In the data rows, the value 128 means zero.
Here are some numbered points:
[130, 100, 114, 65, 125, 97, 128, 168, 105, 133, 114, 45, 111, 150, 168, 155, 134, 131, 91, 105, 130, 159, 91, 94, 104, 141, 133, 143, 122, 86, 155, 163, 150, 160, 163, 142, 90, 124, 119, 130, 129, 165, 144, 82, 87, 97, 115, 169] 0
[144, 130, 150, 144, 140, 139, 141, 116, 148, 165, 69, 130, 165, 110, 94, 108, 128, 162, 47, 134, 146, 131, 164, 89, 114, 98, 96, 123, 129, 99, 114, 150, 160, 143, 118, 118, 102, 168, 121, 98, 152, 85, 134, 109, 138, 137, 151, 129] 1
[163, 166, 128, 118, 160, 141, 121, 171, 150, 93, 156, 109, 77, 190, 155, 127, 108, 48, 152, 164, 111, 85, 71, 105, 152, 129, 96, 162, 115, 138, 171, 130, 120, 139, 83, 124, 128, 64, 195, 146, 143, 190, 122, 159, 114, 111, 131, 145] 2
[117, 116, 137, 128, 124, 96, 150, 135, 152, 108, 133, 114, 127, 110, 119, 108, 157, 120, 141, 116, 121, 119, 117, 118, 132, 150, 104, 144, 134, 117, 122, 123, 101, 128, 115, 127, 116, 123, 117, 165, 149, 136, 142, 158, 130, 152, 118, 79] 3
[146, 138, 144, 154, 116, 110, 94, 117, 137, 174, 83, 166, 90, 95, 142, 103, 130, 147, 116, 122, 101, 153, 126, 143, 156, 79, 191, 143, 142, 149, 125, 132, 123, 118, 152, 101, 130, 154, 123, 138, 155, 84, 123, 106, 144, 160, 151, 129] 4
[131, 153, 158, 150, 115, 123, 103, 119, 114, 140, 112, 151, 120, 137, 169, 141, 89, 144, 157, 165, 120, 97, 116, 156, 129, 139, 146, 143, 109, 132, 151, 135, 135, 111, 105, 151, 167, 169, 188, 145, 141, 155, 132, 151, 156, 115, 140, 146] 5
[143, 152, 111, 101, 121, 140, 111, 140, 114, 105, 159, 128, 174, 160, 156, 141, 95, 99, 170, 127, 137, 83, 117, 123, 105, 125, 145, 150, 103, 134, 139, 102, 141, 122, 137, 152, 131, 125, 173, 128, 122, 168, 123, 128, 123, 124, 124, 143] 6
[158, 131, 121, 110, 120, 111, 119, 105, 129, 153, 86, 126, 157, 116, 140, 113, 133, 159, 127, 122, 157, 108, 136, 116, 110, 132, 151, 151, 95, 108, 106, 170, 132, 167, 130, 140, 119, 124, 145, 151, 153, 118, 150, 96, 132, 115, 153, 139] 7
[134, 144, 117, 138, 143, 155, 110, 108, 146, 160, 115, 139, 142, 153, 140, 152, 139, 151, 114, 118, 153, 147, 142, 106, 121, 138, 169, 119, 130, 139, 127, 144, 162, 163, 122, 153, 121, 146, 133, 122, 134, 104, 155, 102, 117, 114, 158, 161] 8
[97, 111, 128, 123, 122, 127, 105, 116, 98, 146, 110, 140, 118, 135, 118, 108, 145, 154, 118, 85, 120, 177, 111, 141, 149, 121, 199, 103, 160, 149, 117, 101, 123, 113, 135, 143, 127, 145, 57, 134, 129, 57, 131, 74, 135, 161, 130, 128] 9
[135, 153, 137, 181, 160, 147, 134, 108, 148, 161, 105, 170, 155, 125, 57, 107, 149, 160, 83, 102, 144, 160, 166, 112, 143, 100, 138, 88, 144, 137, 63, 136, 110, 123, 108, 131, 99, 149, 66, 119, 163, 36, 188, 102, 154, 135, 189, 101] 10
[116, 110, 133, 129, 133, 115, 153, 138, 142, 137, 137, 127, 133, 114, 125, 106, 131, 125, 146, 122, 121, 131, 127, 139, 132, 134, 110, 141, 141, 113, 133, 116, 94, 119, 100, 116, 134, 117, 117, 152, 123, 117, 145, 155, 129, 143, 114, 108] 11
[135, 156, 145, 115, 126, 125, 64, 109, 129, 154, 106, 111, 119, 165, 192, 126, 140, 160, 100, 86, 133, 141, 108, 192, 121, 116, 231, 164, 120, 167, 139, 183, 170, 144, 108, 161, 106, 153, 107, 173, 169, 80, 123, 59, 147, 144, 161, 186] 12
[119, 135, 122, 123, 120, 132, 122, 104, 124, 160, 113, 145, 159, 115, 115, 130, 132, 176, 132, 116, 146, 138, 163, 122, 114, 131, 154, 115, 131, 122, 99, 136, 133, 144, 152, 136, 139, 135, 112, 133, 127, 99, 157, 126, 141, 123, 141, 140] 13
[187, 161, 118, 152, 182, 162, 116, 142, 154, 131, 130, 119, 143, 180, 147, 152, 120, 95, 110, 133, 129, 115, 129, 107, 105, 102, 172, 139, 117, 147, 142, 142, 180, 152, 124, 153, 101, 143, 148, 115, 135, 136, 131, 94, 118, 122, 174, 169] 14
[128, 140, 115, 119, 155, 144, 112, 134, 105, 123, 128, 126, 99, 171, 136, 141, 112, 96, 157, 118, 118, 127, 107, 161, 162, 110, 190, 131, 131, 149, 129, 109, 133, 114, 152, 147, 128, 115, 107, 141, 126, 124, 138, 79, 126, 120, 141, 147] 15
[87, 117, 128, 109, 124, 112, 118, 126, 95, 146, 100, 152, 97, 126, 101, 140, 135, 143, 115, 111, 114, 154, 146, 119, 124, 110, 165, 99, 127, 142, 117, 135, 150, 146, 148, 136, 145, 120, 82, 104, 113, 103, 113, 66, 127, 120, 132, 141] 16
[113, 119, 137, 122, 130, 129, 140, 136, 134, 129, 124, 122, 132, 122, 117, 145, 123, 134, 126, 131, 134, 122, 134, 111, 120, 137, 105, 125, 139, 113, 123, 121, 140, 134, 138, 124, 111, 126, 142, 124, 133, 139, 150, 163, 123, 110, 123, 124] 17
[114, 120, 81, 134, 102, 116, 103, 143, 105, 154, 137, 144, 166, 110, 72, 168, 134, 149, 120, 81, 144, 187, 183, 132, 59, 132, 197, 97, 155, 132, 75, 108, 146, 140, 209, 125, 91, 163, 110, 129, 142, 65, 161, 118, 135, 138, 151, 157] 18
[146, 135, 123, 127, 153, 107, 136, 152, 171, 116, 145, 102, 99, 187, 162, 124, 136, 78, 150, 135, 108, 88, 96, 135, 120, 155, 115, 181, 116, 125, 167, 129, 111, 131, 86, 132, 94, 97, 184, 168, 144, 168, 114, 135, 117, 135, 136, 122] 19
[131, 95, 108, 105, 126, 107, 156, 122, 121, 125, 115, 104, 131, 86, 117, 103, 132, 145, 136, 153, 127, 137, 109, 114, 137, 142, 89, 147, 131, 99, 132, 127, 94, 137, 130, 102, 141, 111, 108, 137, 140, 138, 132, 150, 130, 131, 92, 96] 20
[130, 143, 121, 143, 166, 126, 163, 128, 152, 137, 137, 119, 136, 141, 114, 123, 135, 95, 114, 142, 144, 130, 161, 77, 124, 121, 87, 127, 122, 89, 112, 127, 133, 146, 152, 132, 71, 113, 162, 128, 149, 176, 156, 163, 111, 109, 136, 109] 21
[126, 138, 131, 160, 135, 130, 150, 108, 121, 147, 134, 130, 122, 128, 139, 120, 129, 131, 131, 135, 141, 115, 148, 125, 144, 123, 126, 128, 126, 112, 101, 127, 129, 139, 146, 119, 117, 110, 147, 131, 132, 151, 161, 129, 130, 90, 148, 125] 22
[120, 147, 94, 125, 151, 175, 109, 128, 139, 147, 140, 177, 176, 173, 122, 137, 149, 160, 135, 103, 153, 135, 159, 137, 120, 100, 203, 131, 116, 157, 118, 114, 130, 129, 103, 167, 141, 132, 91, 130, 87, 85, 100, 77, 141, 159, 144, 140] 23
[132, 113, 132, 127, 131, 111, 118, 127, 128, 137, 135, 125, 125, 109, 103, 159, 111, 133, 111, 103, 121, 150, 140, 120, 87, 149, 123, 105, 130, 116, 97, 162, 154, 155, 140, 121, 137, 131, 126, 118, 118, 112, 158, 118, 138, 97, 141, 152] 24
[163, 139, 156, 150, 151, 142, 102, 121, 134, 126, 132, 111, 70, 146, 162, 166, 91, 92, 97, 158, 118, 96, 91, 114, 123, 128, 103, 127, 114, 117, 172, 127, 169, 146, 152, 132, 119, 106, 186, 73, 117, 199, 140, 122, 122, 66, 111, 162] 25
[142, 90, 138, 120, 134, 97, 144, 124, 109, 118, 115, 110, 101, 133, 142, 108, 130, 124, 136, 132, 103, 143, 114, 144, 179, 102, 139, 134, 118, 127, 132, 134, 93, 124, 145, 110, 141, 122, 96, 156, 145, 122, 126, 97, 127, 151, 107, 109] 26
[122, 149, 136, 144, 141, 141, 129, 139, 141, 150, 121, 162, 132, 147, 113, 111, 130, 143, 131, 112, 120, 136, 146, 127, 120, 124, 163, 130, 149, 138, 108, 120, 124, 133, 104, 138, 116, 129, 127, 148, 139, 96, 132, 120, 129, 148, 154, 132] 27
[117, 129, 139, 107, 108, 124, 108, 100, 128, 140, 119, 151, 127, 129, 113, 139, 144, 180, 113, 115, 134, 161, 139, 115, 84, 136, 145, 110, 146, 147, 121, 151, 158, 168, 144, 135, 128, 135, 124, 101, 124, 95, 115, 84, 131, 143, 126, 162] 28
[103, 102, 128, 105, 124, 106, 164, 130, 146, 132, 105, 84, 119, 130, 124, 127, 144, 162, 91, 115, 132, 139, 133, 106, 82, 157, 61, 149, 140, 114, 150, 140, 137, 142, 96, 116, 95, 126, 132, 131, 154, 116, 129, 156, 99, 162, 112, 148] 29
[158, 95, 118, 71, 118, 83, 149, 117, 111, 114, 87, 64, 116, 119, 163, 124, 130, 165, 114, 112, 127, 134, 107, 113, 137, 104, 152, 158, 93, 89, 124, 191, 136, 159, 161, 96, 140, 98, 77, 150, 160, 158, 130, 52, 106, 115, 107, 136] 30
[150, 149, 128, 108, 144, 157, 116, 128, 141, 137, 109, 125, 153, 164, 130, 132, 128, 145, 98, 127, 141, 109, 143, 117, 107, 114, 144, 138, 101, 136, 150, 155, 157, 152, 114, 139, 123, 118, 127, 130, 124, 131, 136, 89, 111, 124, 138, 151] 31
[117, 105, 116, 127, 140, 99, 176, 151, 116, 135, 111, 119, 105, 122, 98, 128, 133, 147, 118, 123, 128, 136, 143, 99, 121, 126, 87, 110, 150, 113, 106, 127, 113, 146, 134, 104, 136, 93, 107, 134, 121, 142, 152, 132, 120, 130, 124, 103] 32
[112, 141, 115, 126, 123, 121, 139, 157, 130, 120, 135, 153, 136, 159, 130, 104, 137, 105, 135, 127, 115, 148, 122, 126, 153, 98, 155, 140, 174, 147, 125, 86, 119, 97, 100, 132, 93, 138, 120, 127, 123, 107, 106, 107, 134, 165, 141, 134] 33
[100, 98, 133, 156, 113, 77, 113, 139, 119, 134, 125, 103, 102, 74, 127, 107, 125, 128, 179, 145, 124, 137, 101, 125, 140, 176, 109, 125, 144, 109, 113, 112, 57, 110, 135, 116, 142, 122, 136, 152, 143, 121, 163, 197, 134, 129, 112, 87] 34
[145, 103, 144, 91, 107, 105, 134, 132, 98, 103, 129, 122, 124, 109, 160, 105, 105, 108, 160, 164, 119, 91, 67, 125, 158, 149, 104, 129, 97, 124, 155, 137, 96, 121, 100, 103, 192, 105, 143, 131, 115, 170, 104, 138, 136, 105, 93, 109] 35
[110, 118, 110, 121, 124, 110, 124, 145, 121, 131, 136, 90, 115, 131, 122, 146, 132, 113, 138, 116, 140, 142, 117, 120, 112, 152, 126, 137, 131, 114, 131, 126, 127, 150, 160, 128, 95, 117, 145, 131, 140, 152, 150, 147, 111, 111, 124, 148] 36
[130, 75, 146, 88, 120, 101, 185, 125, 83, 94, 134, 88, 93, 145, 138, 79, 156, 108, 129, 106, 85, 111, 81, 153, 180, 117, 124, 141, 137, 130, 129, 112, 70, 119, 108, 94, 166, 94, 52, 142, 108, 144, 97, 81, 122, 126, 90, 84] 37
[76, 102, 82, 99, 130, 114, 130, 158, 120, 128, 161, 99, 115, 135, 123, 172, 139, 137, 163, 99, 142, 157, 134, 108, 104, 157, 149, 126, 135, 119, 133, 122, 127, 157, 160, 140, 122, 105, 128, 119, 95, 144, 145, 132, 92, 123, 97, 154] 38
[156, 164, 143, 152, 108, 159, 97, 84, 111, 126, 128, 152, 161, 113, 124, 127, 126, 143, 122, 147, 132, 116, 132, 156, 146, 126, 160, 104, 135, 146, 112, 118, 119, 102, 142, 129, 141, 177, 106, 108, 136, 106, 117, 130, 152, 131, 134, 133] 39
[145, 166, 142, 154, 140, 135, 80, 84, 114, 156, 129, 105, 123, 119, 132, 166, 138, 156, 123, 140, 138, 145, 121, 154, 156, 135, 184, 106, 150, 137, 131, 151, 150, 111, 152, 149, 123, 163, 108, 132, 136, 110, 152, 97, 133, 111, 142, 167] 40
[97, 121, 99, 125, 117, 146, 110, 142, 129, 116, 153, 136, 128, 145, 125, 147, 153, 128, 151, 103, 126, 157, 116, 143, 121, 161, 156, 112, 146, 147, 139, 121, 139, 119, 108, 154, 138, 135, 103, 126, 100, 97, 137, 132, 122, 141, 126, 153] 41
[127, 107, 105, 101, 128, 102, 128, 141, 145, 121, 140, 104, 152, 128, 125, 130, 130, 136, 141, 110, 155, 107, 132, 133, 105, 127, 152, 158, 118, 119, 120, 127, 113, 143, 111, 130, 106, 142, 131, 155, 154, 128, 125, 131, 139, 139, 157, 135] 42
[115, 102, 117, 92, 127, 120, 151, 174, 138, 84, 149, 81, 151, 148, 133, 140, 128, 104, 136, 122, 151, 105, 124, 98, 112, 151, 82, 151, 136, 116, 147, 94, 141, 120, 110, 141, 106, 117, 147, 136, 106, 169, 101, 154, 108, 123, 95, 119] 43
[156, 129, 111, 109, 129, 116, 157, 135, 152, 128, 127, 116, 168, 148, 123, 113, 144, 135, 121, 111, 139, 120, 149, 129, 104, 129, 127, 152, 109, 118, 109, 148, 143, 134, 118, 133, 112, 136, 135, 157, 148, 143, 111, 113, 143, 151, 128, 143] 44
[103, 135, 119, 106, 127, 135, 140, 151, 145, 126, 148, 115, 123, 151, 115, 142, 114, 142, 99, 87, 137, 123, 143, 126, 72, 141, 99, 135, 133, 116, 141, 136, 153, 159, 133, 123, 107, 115, 132, 111, 100, 126, 144, 128, 107, 118, 119, 145] 45
[111, 148, 97, 170, 193, 100, 162, 147, 139, 181, 95, 138, 106, 145, 66, 150, 139, 151, 139, 141, 142, 172, 192, 85, 125, 108, 129, 125, 163, 89, 96, 130, 125, 174, 167, 121, 67, 82, 150, 144, 143, 135, 224, 157, 110, 110, 170, 147] 46
[88, 135, 104, 127, 104, 144, 145, 101, 129, 142, 144, 145, 147, 117, 110, 138, 155, 164, 141, 92, 159, 152, 168, 114, 94, 136, 136, 100, 141, 118, 95, 123, 148, 147, 139, 137, 110, 131, 120, 94, 118, 95, 155, 116, 124, 130, 140, 146] 47
[108, 121, 108, 125, 143, 112, 163, 158, 141, 128, 123, 124, 120, 124, 117, 113, 122, 103, 164, 143, 134, 132, 136, 118, 125, 134, 128, 150, 132, 123, 110, 129, 106, 132, 133, 129, 121, 91, 158, 158, 133, 147, 154, 150, 122, 123, 139, 108] 48
[110, 91, 131, 113, 119, 112, 137, 102, 132, 134, 106, 111, 157, 112, 106, 120, 148, 172, 77, 109, 141, 148, 125, 108, 103, 143, 94, 117, 133, 101, 105, 157, 149, 148, 120, 140, 115, 161, 105, 123, 140, 92, 109, 97, 139, 149, 114, 121] 49
[138, 126, 149, 132, 95, 125, 84, 118, 96, 115, 105, 186, 155, 99, 162, 124, 113, 147, 150, 154, 96, 113, 121, 154, 130, 96, 169, 110, 105, 153, 150, 106, 140, 89, 147, 132, 169, 151, 143, 98, 99, 125, 64, 108, 147, 132, 122, 124] 50
[164, 178, 141, 110, 143, 179, 95, 143, 151, 135, 121, 145, 125, 174, 161, 141, 105, 101, 79, 153, 123, 99, 105, 144, 129, 91, 123, 151, 95, 162, 193, 162, 186, 145, 94, 126, 121, 138, 180, 116, 135, 157, 88, 109, 136, 125, 154, 167] 51
[152, 175, 121, 156, 156, 162, 94, 132, 150, 155, 130, 170, 154, 173, 123, 134, 136, 148, 144, 118, 147, 101, 168, 106, 100, 127, 183, 124, 99, 153, 114, 149, 155, 152, 127, 165, 106, 126, 161, 142, 120, 116, 154, 117, 140, 114, 178, 149] 52
[137, 142, 104, 153, 155, 147, 174, 164, 160, 116, 152, 139, 170, 129, 76, 135, 137, 98, 119, 130, 149, 111, 193, 94, 104, 112, 81, 112, 138, 107, 98, 105, 125, 111, 115, 124, 93, 125, 146, 109, 137, 147, 145, 179, 128, 125, 147, 103] 53
[176, 137, 149, 160, 147, 104, 116, 126, 129, 147, 110, 112, 75, 145, 166, 139, 103, 90, 144, 162, 110, 127, 77, 139, 144, 147, 130, 156, 124, 139, 137, 181, 124, 145, 133, 130, 118, 97, 175, 154, 148, 194, 148, 124, 130, 83, 128, 162] 54
[96, 121, 164, 103, 101, 106, 123, 113, 101, 131, 98, 111, 88, 122, 151, 129, 125, 136, 123, 114, 112, 140, 130, 137, 139, 130, 119, 136, 141, 135, 145, 129, 133, 144, 133, 116, 149, 114, 102, 119, 121, 133, 123, 109, 109, 113, 122, 137] 55
New points follow, each followed by the numbers of its three nearest points above by angle, smallest number first.
[110, 142, 124, 147, 142, 154, 85, 103, 142, 146, 137, 142, 144, 127, 114, 167, 157, 172, 126, 127, 171, 144, 141, 105, 103, 179, 122, 111, 119, 138, 125, 163, 176, 144, 136, 186, 94, 157, 145, 133, 120, 107, 147, 123, 129, 128, 142, 160] 8 28 52
[185, 129, 140, 111, 121, 129, 121, 128, 119, 117, 91, 132, 164, 136, 166, 95, 118, 119, 120, 171, 109, 96, 105, 145, 164, 92, 140, 157, 75, 136, 145, 141, 120, 99, 117, 116, 147, 129, 125, 160, 152, 157, 95, 115, 151, 124, 131, 118] 35 50 51
[145, 140, 132, 195, 158, 197, 142, 89, 131, 109, 157, 132, 145, 125, 102, 168, 132, 113, 111, 169, 146, 138, 146, 95, 164, 127, 116, 84, 145, 114, 129, 107, 122, 107, 158, 136, 129, 139, 131, 83, 99, 137, 155, 151, 115, 116, 123, 112] 21 39 53
[69, 130, 94, 92, 145, 126, 121, 121, 113, 165, 133, 157, 98, 155, 78, 115, 142, 155, 136, 65, 142, 181, 166, 117, 126, 137, 193, 113, 165, 133, 95, 119, 104, 155, 117, 145, 136, 102, 54, 135, 112, 55, 167, 64, 106, 142, 144, 143] 9 16 47
[152, 120, 154, 161, 155, 88, 102, 106, 171, 180, 100, 145, 122, 104, 114, 83, 142, 136, 140, 134, 115, 122, 132, 134, 142, 145, 149, 150, 118, 138, 129, 156, 114, 122, 89, 131, 103, 164, 148, 167, 191, 84, 139, 157, 163, 142, 181, 114] 4 10 27
[119, 126, 140, 151, 117, 142, 109, 92, 127, 104, 119, 166, 120, 91, 127, 102, 125, 156, 150, 157, 115, 109, 109, 140, 149, 133, 117, 118, 138, 132, 129, 114, 98, 97, 125, 125, 173, 129, 118, 105, 89, 120, 112, 149, 133, 137, 111, 88] 35 39 50
[114, 116, 129, 91, 103, 101, 127, 107, 108, 148, 111, 138, 165, 97, 109, 128, 133, 148, 164, 100, 142, 127, 152, 134, 114, 126, 157, 115, 106, 137, 96, 138, 134, 123, 142, 141, 152, 145, 100, 146, 151, 99, 141, 120, 156, 123, 144, 125] 7 13 18
[104, 110, 120, 101, 129, 124, 172, 151, 98, 111, 159, 110, 70, 124, 69, 153, 138, 116, 115, 130, 140, 157, 121, 124, 140, 149, 65, 88, 165, 109, 143, 128, 112, 145, 154, 89, 130, 87, 105, 101, 93, 166, 135, 132, 100, 106, 74, 121] 20 32 38
[108, 147, 137, 115, 122, 135, 126, 137, 116, 143, 124, 117, 128, 127, 126, 130, 123, 158, 135, 115, 119, 145, 115, 122, 136, 121, 132, 117, 149, 126, 144, 143, 116, 126, 111, 110, 130, 128, 113, 137, 137, 110, 147, 127, 128, 139, 123, 148] 9 41 55
[148, 120, 141, 146, 126, 122, 126, 129, 137, 141, 111, 126, 122, 116, 140, 112, 130, 126, 89, 141, 115, 127, 111, 115, 148, 129, 97, 133, 123, 125, 140, 134, 140, 126, 121, 112, 116, 128, 123, 130, 151, 128, 118, 164, 136, 129, 126, 111] 1 20 29
[135, 96, 118, 122, 122, 65, 97, 155, 142, 132, 111, 78, 92, 170, 170, 128, 123, 68, 146, 114, 121, 134, 111, 144, 114, 149, 163, 176, 106, 136, 150, 142, 112, 136, 152, 137, 91, 110, 161, 204, 175, 146, 168, 124, 88, 109, 152, 137] 19 36 54
[156, 145, 116, 106, 126, 127, 132, 150, 131, 126, 132, 119, 169, 138, 153, 152, 106, 120, 146, 144, 138, 82, 137, 122, 120, 100, 142, 142, 93, 117, 127, 138, 130, 135, 135, 134, 150, 116, 164, 145, 132, 166, 126, 107, 128, 96, 129, 140] 6 31 51
[125, 127, 112, 91, 115, 120, 116, 150, 132, 134, 139, 103, 141, 157, 136, 138, 133, 135, 127, 83, 147, 141, 132, 147, 82, 132, 175, 139, 126, 136, 121, 144, 157, 142, 116, 141, 115, 133, 127, 141, 131, 113, 139, 93, 114, 130, 140, 161] 8 12 42
[159, 183, 111, 115, 157, 175, 100, 164, 134, 111, 168, 127, 110, 178, 130, 131, 108, 91, 108, 148, 121, 109, 130, 138, 159, 75, 113, 134, 130, 143, 168, 104, 117, 119, 117, 87, 95, 102, 143, 115, 128, 146, 118, 137, 105, 134, 133, 135] 2 14 51
[96, 152, 92, 168, 157, 159, 118, 149, 151, 104, 193, 139, 107, 152, 124, 166, 134, 94, 141, 133, 146, 136, 116, 131, 101, 161, 92, 105, 125, 143, 146, 125, 148, 126, 115, 163, 127, 126, 174, 120, 100, 176, 131, 153, 110, 123, 120, 142] 2 25 43
[103, 139, 129, 125, 122, 153, 144, 142, 98, 136, 128, 117, 129, 135, 99, 155, 122, 124, 112, 140, 130, 151, 155, 117, 143, 102, 122, 99, 136, 132, 108, 114, 151, 129, 138, 131, 122, 126, 95, 91, 92, 111, 126, 123, 133, 106, 113, 136] 16 18 47
[137, 103, 145, 112, 92, 113, 139, 156, 102, 121, 143, 126, 159, 92, 115, 128, 93, 112, 141, 112, 123, 110, 139, 158, 115, 104, 125, 130, 123, 121, 123, 87, 130, 106, 167, 83, 150, 146, 130, 112, 113, 135, 113, 115, 129, 106, 115, 136] 6 35 50
[162, 147, 169, 179, 128, 152, 107, 93, 147, 124, 129, 138, 112, 113, 157, 131, 95, 114, 104, 168, 99, 102, 106, 141, 149, 114, 72, 129, 108, 132, 162, 141, 148, 117, 122, 106, 133, 139, 173, 98, 134, 152, 116, 173, 137, 120, 123, 124] 5 25 51
[112, 144, 123, 156, 131, 146, 129, 111, 179, 145, 153, 155, 126, 117, 105, 125, 137, 150, 110, 120, 147, 133, 141, 145, 87, 152, 70, 126, 147, 135, 115, 131, 130, 123, 114, 131, 101, 157, 158, 119, 122, 80, 113, 165, 142, 140, 139, 108] 1 47 53
[151, 142, 137, 110, 92, 149, 93, 137, 143, 133, 126, 139, 150, 121, 156, 141, 102, 140, 122, 111, 133, 101, 117, 130, 54, 122, 125, 133, 108, 136, 135, 149, 168, 145, 119, 112, 141, 153, 182, 129, 135, 131, 109, 150, 138, 132, 161, 139] 5 6 51
[150, 108, 131, 100, 120, 96, 133, 133, 137, 124, 113, 126, 142, 140, 141, 81, 129, 113, 147, 128, 112, 108, 105, 160, 154, 108, 160, 167, 106, 132, 113, 122, 95, 103, 105, 123, 139, 132, 112, 184, 156, 113, 96, 86, 153, 159, 122, 105] 26 37 42
[195, 166, 160, 149, 145, 100, 106, 117, 113, 142, 110, 103, 87, 167, 150, 116, 82, 66, 134, 186, 108, 98, 86, 133, 170, 149, 127, 142, 158, 135, 145, 168, 110, 108, 124, 104, 100, 125, 187, 126, 174, 177, 162, 153, 138, 70, 136, 149] 2 25 54
[156, 132, 173, 145, 124, 148, 144, 87, 86, 132, 94, 151, 116, 81, 131, 120, 88, 145, 84, 168, 102, 112, 120, 119, 173, 70, 102, 96, 126, 111, 130, 131, 132, 114, 159, 98, 177, 134, 105, 60, 95, 148, 125, 105, 145, 103, 110, 98] 35 39 50
[136, 131, 131, 130, 97, 118, 142, 118, 133, 114, 127, 121, 125, 118, 141, 88, 126, 118, 128, 128, 124, 117, 108, 113, 138, 124, 100, 135, 104, 128, 143, 145, 122, 125, 132, 120, 143, 143, 137, 133, 135, 133, 95, 129, 121, 147, 120, 117] 20 35 37
[125, 138, 147, 163, 134, 131, 126, 82, 157, 160, 110, 131, 106, 107, 123, 118, 146, 160, 106, 138, 131, 128, 161, 133, 115, 155, 87, 145, 141, 119, 130, 138, 128, 106, 80, 136, 123, 144, 146, 115, 149, 92, 152, 199, 129, 169, 137, 138] 1 10 29
[118, 149, 153, 173, 100, 97, 90, 103, 132, 126, 134, 187, 122, 83, 146, 92, 109, 114, 187, 170, 113, 91, 110, 148, 135, 173, 104, 132, 115, 137, 112, 96, 68, 118, 134, 124, 155, 124, 187, 143, 140, 147, 131, 230, 150, 108, 148, 48] 5 34 35
[117, 135, 126, 138, 116, 123, 128, 128, 143, 139, 142, 126, 168, 135, 116, 123, 127, 112, 149, 114, 156, 119, 150, 129, 108, 141, 146, 134, 124, 129, 104, 134, 135, 125, 138, 145, 128, 134, 140, 136, 141, 132, 147, 144, 150, 109, 147, 129] 13 42 52
[124, 109, 124, 124, 148, 132, 138, 146, 138, 124, 126, 113, 137, 142, 124, 139, 123, 111, 110, 123, 144, 109, 124, 98, 95, 162, 88, 141, 128, 128, 139, 127, 151, 135, 117, 146, 99, 133, 160, 103, 125, 158, 123, 148, 105, 123, 123, 133] 17 43 45
[125, 164, 149, 160, 168, 195, 132, 147, 149, 137, 116, 190, 115, 174, 116, 153, 119, 119, 82, 152, 122, 134, 147, 121, 136, 95, 123, 109, 125, 147, 138, 101, 169, 126, 93, 155, 129, 138, 142, 90, 116, 113, 101, 103, 140, 136, 148, 140] 14 23 51
[99, 150, 142, 117, 108, 169, 96, 88, 143, 120, 124, 155, 140, 140, 154, 132, 138, 180, 101, 129, 133, 146, 136, 153, 118, 130, 134, 120, 129, 160, 156, 125, 158, 116, 80, 158, 141, 164, 95, 109, 92, 94, 67, 108, 135, 166, 105, 151] 23 28 50
[101, 142, 114, 124, 130, 166, 137, 138, 129, 108, 149, 174, 140, 131, 107, 152, 108, 145, 155, 136, 138, 126, 177, 101, 115, 115, 106, 121, 139, 123, 138, 86, 124, 141, 133, 125, 144, 109, 138, 88, 68, 141, 122, 158, 129, 131, 127, 122] 17 47 53
[110, 118, 134, 142, 117, 121, 128, 93, 119, 147, 125, 158, 126, 77, 105, 112, 134, 154, 146, 140, 129, 132, 147, 127, 143, 160, 106, 110, 138, 115, 97, 110, 90, 133, 140, 133, 154, 108, 116, 108, 99, 112, 142, 160, 129, 132, 114, 94] 11 20 34
[116, 119, 148, 136, 100, 132, 94, 138, 122, 109, 146, 125, 107, 134, 161, 124, 117, 101, 145, 119, 106, 134, 95, 151, 123, 165, 125, 117, 148, 154, 151, 104, 139, 102, 112, 137, 143, 135, 142, 115, 115, 114, 110, 151, 124, 137, 103, 144] 5 41 50
[126, 139, 126, 128, 115, 146, 118, 124, 130, 134, 137, 133, 139, 112, 111, 134, 119, 145, 123, 119, 148, 129, 129, 127, 115, 142, 128, 105, 135, 118, 126, 137, 132, 135, 137, 139, 130, 134, 126, 114, 109, 121, 145, 129, 127, 113, 124, 131] 13 24 47
[144, 140, 117, 164, 149, 160, 102, 166, 140, 110, 148, 141, 113, 159, 107, 144, 115, 70, 132, 147, 127, 116, 105, 126, 127, 141, 123, 126, 149, 161, 140, 112, 143, 110, 105, 141, 125, 135, 164, 119, 116, 150, 128, 166, 111, 140, 115, 121] 2 19 25
[143, 94, 118, 130, 148, 105, 148, 150, 131, 106, 150, 84, 105, 145, 133, 143, 137, 64, 129, 114, 111, 125, 117, 148, 132, 145, 112, 156, 124, 122, 130, 129, 132, 123, 119, 134, 108, 112, 153, 131, 132, 155, 96, 131, 118, 120, 115, 126] 2 19 43
[142, 134, 115, 118, 106, 134, 116, 151, 120, 113, 144, 143, 163, 143, 125, 149, 122, 112, 132, 110, 127, 139, 148, 145, 102, 111, 176, 140, 114, 154, 120, 127, 152, 123, 166, 130, 116, 149, 131, 129, 144, 129, 120, 99, 134, 108, 158, 144] 14 18 52
[99, 113, 117, 131, 118, 115, 138, 125, 112, 121, 140, 124, 112, 77, 132, 143, 143, 127, 159, 117, 123, 151, 142, 124, 109, 132, 110, 119, 125, 103, 126, 113, 108, 134, 152, 117, 129, 118, 121, 128, 110, 140, 158, 154, 124, 118, 128, 112] 32 34 38
[153, 146, 137, 143, 100, 135, 108, 123, 136, 152, 131, 151, 146, 109, 160, 107, 120, 134, 140, 134, 129, 115, 119, 116, 133, 147, 143, 124, 130, 143, 130, 133, 126, 133, 94, 142, 147, 132, 139, 137, 118, 119, 123, 163, 149, 139, 147, 117] 5 39 50
[138, 130, 123, 129, 127, 121, 118, 126, 125, 129, 136, 107, 108, 123, 152, 123, 131, 108, 132, 117, 126, 136, 111, 148, 134, 142, 137, 144, 117, 129, 126, 139, 139, 126, 120, 130, 123, 131, 121, 152, 153, 119, 121, 132, 123, 133, 135, 135] 12 19 54
[138, 130, 142, 104, 86, 107, 116, 131, 94, 83, 132, 125, 147, 86, 141, 144, 112, 129, 128, 139, 116, 98, 109, 147, 119, 109, 117, 136, 112, 135, 138, 120, 139, 106, 139, 120, 164, 152, 119, 101, 110, 163, 86, 128, 142, 128, 103, 127] 6 35 50
[131, 130, 144, 149, 118, 139, 110, 109, 127, 126, 126, 161, 133, 103, 128, 120, 109, 129, 147, 142, 127, 116, 117, 145, 133, 138, 131, 113, 116, 145, 113, 134, 131, 108, 127, 132, 142, 132, 134, 123, 125, 132, 115, 134, 139, 124, 124, 107] 5 39 50
